T: rows in a few groups, each row roughly a mix of its group's directions:
T (152 x 11):
[[-20   8 -39   0 -17 -33  13  -6  23 -11 -22]
 [ 36 -20   9  -5 -20 -32 -23  -8   4  -6 -29]
 [ 32 -18  12  23  -4 -22 -20  16  31   0  24]
 [ 31  -3 -17 -29   1  34  19   8  -7 -31  -8]
 [ 10 -47  20 -36   9 -10  21  -2  -1   1   9]
 [ 24   1  12   7   2 -21 -43  20  34  12   3]
 [-16 -14  13  -7   3  42  -8 -29  -4  11 -35]
 [ 31  -1 -16  -5  35  38   5  -9  -1 -26  -5]
 [ 31 -20  23  36  12 -11 -16   9  30  -5  -8]
 [ -3  20  -7  -1 -21 -41 -12  17  30 -26   7]
 [  3 -33  -2 -10 -22   1   4 -21 -24  44   7]
 [-11   6 -40   3  21  29 -28   3 -12 -20  19]
 [ 16  29 -15  -9 -28 -22   5  42 -15   3   7]
 [ -5 -21  30  -1 -31 -36  15 -14  -4  26  -1]
 [ 11  -7  39  -2  -4 -36  25   0  24 -15 -16]
 [ 20   6   8  -5  28  10 -29  -4 -41 -27  -8]
 [ 14  -1  11  -5  19  24  11  -8 -53  11 -17]
 [ 33   3  25 -12 -24  -5 -42  12 -11  -3  15]
 [-12  -2 -28   1 -38  33 -13 -13  10 -16  25]
 [ -9   1  -9   4 -24 -29  -3  29  48  -2   4]
 [ 44  14   1 -12  21 -11   4   9 -15 -39 -11]
 [ 24  21   1 -25  35 -26   0  31   9  -1 -12]
 [  9 -47   1 -33   6   1   3 -26  14 -10  20]
 [ 28  23 -12 -15  -3 -18 -14  32 -26  24  16]
 [  4 -27  23 -12 -20 -16 -24  21  35  16 -14]
 [-39   3  14   3  35  35   7   6  14  12  12]
 [ 19  -7 -15 -34 -32 -18  -7  16 -21 -14 -26]
 [ 15 -44  -7 -22 -23   7   9  -6  -7  35  -4]
 [-14  19 -44  18   3   2  14  10  12 -26  29]
 [ 17  -2 -27  -7 -24  -1 -24  19  27 -37  10]
 [ -3 -13 -37 -23 -33  29   4  -8   7  22 -10]
 [  6  -4  30  12 -10 -50  12   2  27  -4  10]
 [ -9 -24 -11  16 -32  27   0 -21  22 -26  19]
 [-35  -5  -2  12  20  48  22 -10   4   9   2]
 [ -8  19 -32 -11 -32 -16 -33  11 -11 -21  -5]
 [  1   8 -24 -20 -36 -17  13  35  -1  23 -15]
 [ -7  34 -10  38 -22 -15 -17  16   4  26  -8]
 [ 30   0  -8 -16 -20  -9  -8  28 -25 -23 -32]
 [  3 -17  22   2 -24  -8   8 -26  10  38 -31]
 [-35  -9 -36 -21 -22   5  13  -1  21  14 -20]
 [-18   3   7  13  11  30  14 -12 -28  44 -11]
 [  1 -18 -12  15  13  26  23  -4   9 -37  35]
 [ -5 -26  21 -15  -8 -18  22 -41   6  28  -7]
 [ -2  32  39  22   9  18  18  15  -5  26   6]
 [ -8 -10 -12   2  14  -2  -8   9  -3 -58  26]
 [ 15 -13   9 -12 -19  27 -31 -24 -19   2 -33]
 [ 31  -9 -10 -26   7   8   6 -41 -12 -26  17]
 [  7   0  11 -12  -5  30  17  16  -7 -54   1]
 [-19  -4  29 -23  16  22 -20 -25   4  18 -29]
 [ -4 -15 -46 -15 -12 -24  10 -15  21 -13 -22]
 [ 14   6 -25 -15 -26  -6 -12 -10  22 -16  44]
 [ -2 -30  16  11  18  32   9  -8 -16  32 -25]
 [-11  44   6   2  11  -1  -4  26  15 -35 -16]
 [  0 -30  15   0   2  38  -8   7 -27  -5 -36]
 [ -8  23   1  -2  10  12  -6  19   1 -55 -20]
 [ 19  -7  15  -1  41   6 -33  -6 -25 -23   9]
 [ -9 -12  14  19 -33  15  18 -27  35 -20   4]
 [ 16  40 -29 -10  16 -13  14 -11  16 -29  11]
 [ -4   4   5  -7  -4 -47  14  32  20  -1  28]
 [  5 -35  19   8 -12  14  -5  29 -15  15 -37]
 [  2  -2  11  24   2  37  -9  18 -34  13 -30]
 [ -7  21 -39  15  -5  -1   6  12   5 -40  26]
 [ 10   0  31  11  42  12  35   0   7  21   4]
 [-17   4 -37 -35 -23 -10 -23  10  -3   4 -23]
 [  1  28  -8 -30  28 -18  -8  20 -12  33 -13]
 [ -8  13 -21 -14 -49 -11 -26   4  -7 -10 -21]
 [ -1  14  -9   6  37  12  14 -13 -41 -28   8]
 [ 15   0  33  11  38   8  32  -4   6  26   0]
 [ -6 -12  28  13  24  41  -1  -3 -36   2   8]
 [  0   8  -7   1 -17 -13 -20  23  31 -47   5]
 [-19  19  45  21 -11 -25  15   3  -4  -8 -23]
 [-32  -2 -44 -14 -10   0   4  -1  18  33  -6]
 [-12  14  45  32  19  -5  14   1   5  27   8]
 [-11   4   3  -5  35  24 -17 -45   4  16 -11]
 [ 17   9  38   0  10 -14   1  16 -28 -27  29]
 [ -5 -11  -4  18 -36  35   2 -32 -13 -19  16]
 [ 11   6 -46 -33   0  20 -23   5  -7   2  21]
 [  3   3 -22  -2 -29 -30 -16  12  42 -13   8]
 [  7  24  21  16  18 -10  -1  20 -12 -47  15]
 [ 12 -11 -20 -26 -14  47   2  -1  -6  31   0]
 [  4  38 -32 -20  13   4 -20  27   9  18  12]
 [ -9 -16  24  28   4 -13  18 -30  37 -15   8]
 [  1 -47  16 -33   1 -11  -4 -24   3 -13  18]
 [-11  38  -5   4  17  -4 -18  10 -45  18   2]
 [  0  16  -4  -8  26  15 -21 -24 -21  -4 -45]
 [ 17 -12   8 -16  23  -6 -19   2 -42 -35  -6]
 [-27  15  -8  23  27  33  10   9  21  15  23]
 [  5  -5  33  38   5  -2  18   8 -19  32 -19]
 [-20   2  19  33   9   4   8  11  -8  46 -21]
 [ 34  14   3 -12 -17 -38 -13  -3 -26 -18 -17]
 [-16  18 -11  -5 -36   3  10 -10  21  30 -33]
 [-15 -31 -13  15 -22  43  -5 -12 -13 -21   0]
 [-13  24  -6 -18   6   0  20 -25 -29  -2  42]
 [-22 -18  24  21  20  27 -12 -20   9  -2  33]
 [-26  36   0  16   1  23  -5  15  22 -33 -13]
 [ 18  10   0 -16  37  -8  36 -24  -7   8  25]
 [ 16   8 -18 -15 -19  16  -3 -41  -9 -18  34]
 [-37 -12   2  14  32  31  24  10  15   3   9]
 [ 19  30  31 -21   3 -12 -28   0 -30  -9  13]
 [-17  21 -15 -16 -28 -35 -12   1  23 -18  22]
 [ 17 -28 -17 -34 -19  19 -19 -14  -8  25 -15]
 [  0   1   4  16 -18  20 -17  12 -41  23 -33]
 [ -8   6  35   9   9  43   9  13  -8  26  20]
 [ 14 -13 -41 -21   6  31 -21   7 -25  -8  11]
 [  6 -23  24   6 -14   2 -21  12  36  17 -34]
 [-17 -32   3   0  -1  -9   4 -45 -11  32  12]
 [ 16 -26  15  10  36  10  33 -19  14  19   8]
 [-18 -17  35  21  -6 -44  11   7  17   5  -8]
 [ 16 -34   4  -4 -31  -5 -30  12  32  16   0]
 [-16   3 -10 -14  -9 -27  -6 -10  47 -31   7]
 [ 33  -9  -6 -11 -49 -24  -6  -3 -18  -9  -2]
 [ -8  -1  -7 -17  -6 -22 -10 -10  39 -41  19]
 [ 13   4  -9   0 -15 -50  18  25   2 -13  23]
 [ -2   5 -21   0  -4  -7  37 -12 -36 -25 -27]
 [ 26   3   3 -27 -41 -33 -16  -2 -17  -4   0]
 [ 12  52  -7   3  19   1 -12  17  -5 -30   9]
 [  7 -10   0  12  -2  37  17 -33  26 -32   1]
 [-21  32  -6  27 -17  13 -10  21  -8  11 -36]
 [-26   4  -1 -24  37 -23  26  -1 -21 -19   3]
 [ 29   6  34   7  22  28  17  10 -14 -23  15]
 [  8  10  45  -1  36   7 -13  20 -23   0  13]
 [ 23 -25   5  12  -7  18  18 -16  32 -37   6]
 [-22  11  -6   8  -8   9  20  -4  17  56  -8]
 [-25  23 -29  -3  12  30  22 -18 -29  -3  -2]
 [-24   0  33  16  29  22   6   7  29  16  18]
 [  0 -15 -12  22  18 -26  15  29  30  -6  30]
 [ 15  12  14  -6  23  14 -19 -17 -38 -17  32]
 [-16 -30  28  19  29  37   1 -13   6   4   3]
 [-22 -43  22   7  15  16   4 -20  22  21  -6]
 [-34  -1   8  13  27  48  12   7   7   8   3]
 [ 13  39 -19   7 -22  -8  -6  41  -8 -15  -9]
 [-14  47  -8  32 -20  -2 -20  21  -4   2   1]
 [-19  44  -7  36  -8   7  -5  27   9   4 -11]
 [ 27  -6  20  13  40  -8 -18  -1 -17 -15  30]
 [ 14   4  34   8  17  31 -16  10 -23  20  28]
 [ 34   6 -26 -10 -25 -35 -11   4 -23 -17   2]
 [  0   5 -19  14  23  -7  34   3  17 -44  12]
 [ -5 -11  32  38  20  25 -21  -5 -12  -1  22]
 [ -9  -4 -32  20   3   4  23  -3  18 -40  27]
 [ -1  -3 -36 -10 -37 -10 -38  -4  -9 -17   3]
 [ 11   1   7  -4  27  -4   6  -6 -47 -37   9]
 [ 16  15 -21 -23 -17   3 -10 -27  -4 -30  35]
 [  4  27   4 -10  26  18  30  -2 -43   6   4]
 [ 34  -5  35   6  17  -1 -14   0 -21 -35  12]
 [-16   9  21  23 -24   8 -25  25 -36  11 -11]
 [-15  13  32  -3  12 -28  18   3  15  30 -30]
 [ 28  28 -17 -13 -21 -37   0  20 -14  -9 -14]
 [  0 -27  18  42  -6   9 -37  -1   9   5 -18]
 [ 14  14 -16 -27  12 -23 -14  14 -20  42  13]
 [ 30 -14 -32 -20  15  39  -4  10   3 -18  -1]
 [-14  16   4  20  -5  29 -14  11 -24  -7 -46]
 [ 24 -19  29  -6   4   1 -23  -2 -21 -43   6]]
one row of each group, then the others: which group is each in?
[ -6   4 -26  -5 -14 -27  -4  -1  43  29 -19] -> (98)
[-13  36 -21  20  -1  19 -24   8 -11 -29  23] -> (108)
[-11   8 -14  -2 -21 -27  -1  19  50  -9  14] -> (124)
[ 10  -5  36   2  28  31  -9  13 -20  -5  30] -> (10)

[  0  16 -44 -21  12  23 -27   8 -18  -1  18] -> (108)
[  8  37 -17  30  11  30 -16   0 -10 -21 -17] -> (124)
[ -4  -4 -23  21  24  -3  19  -1  14 -39  32] -> (10)
[  7  29  -4   8  11   3 -11  52   4 -27 -11] -> (108)
[ 27  -2  -4  15  27  -6  -6   5 -29 -34  31] -> (98)
[  4  16 -10  -3  12   4 -18 -20  12 -55  18] -> (124)
[-18  16  22  26  -1  24  -5  28 -28   5 -28] -> (124)
[ 12 -32 -11  -2 -43  19   7  -2  30 -10  12] -> (108)
[ 26  24 -14 -26 -10 -21   5   7 -38 -16 -18] -> (124)
[ 40 -22   4   3  -7 -42  -7  -2 -10 -25 -10] -> (98)
[  9  20 -14   5 -12  -7 -34  -6   8 -47  18] -> (124)
[  4  38 -19  -8  -1 -26  -4 -20   1 -14  40] -> (124)
[  9   7   6  -4  29  13 -15  14 -44 -32  15] -> (98)
[-40  -2  34  18 -11  10  -4  27 -12  14 -19] -> (124)
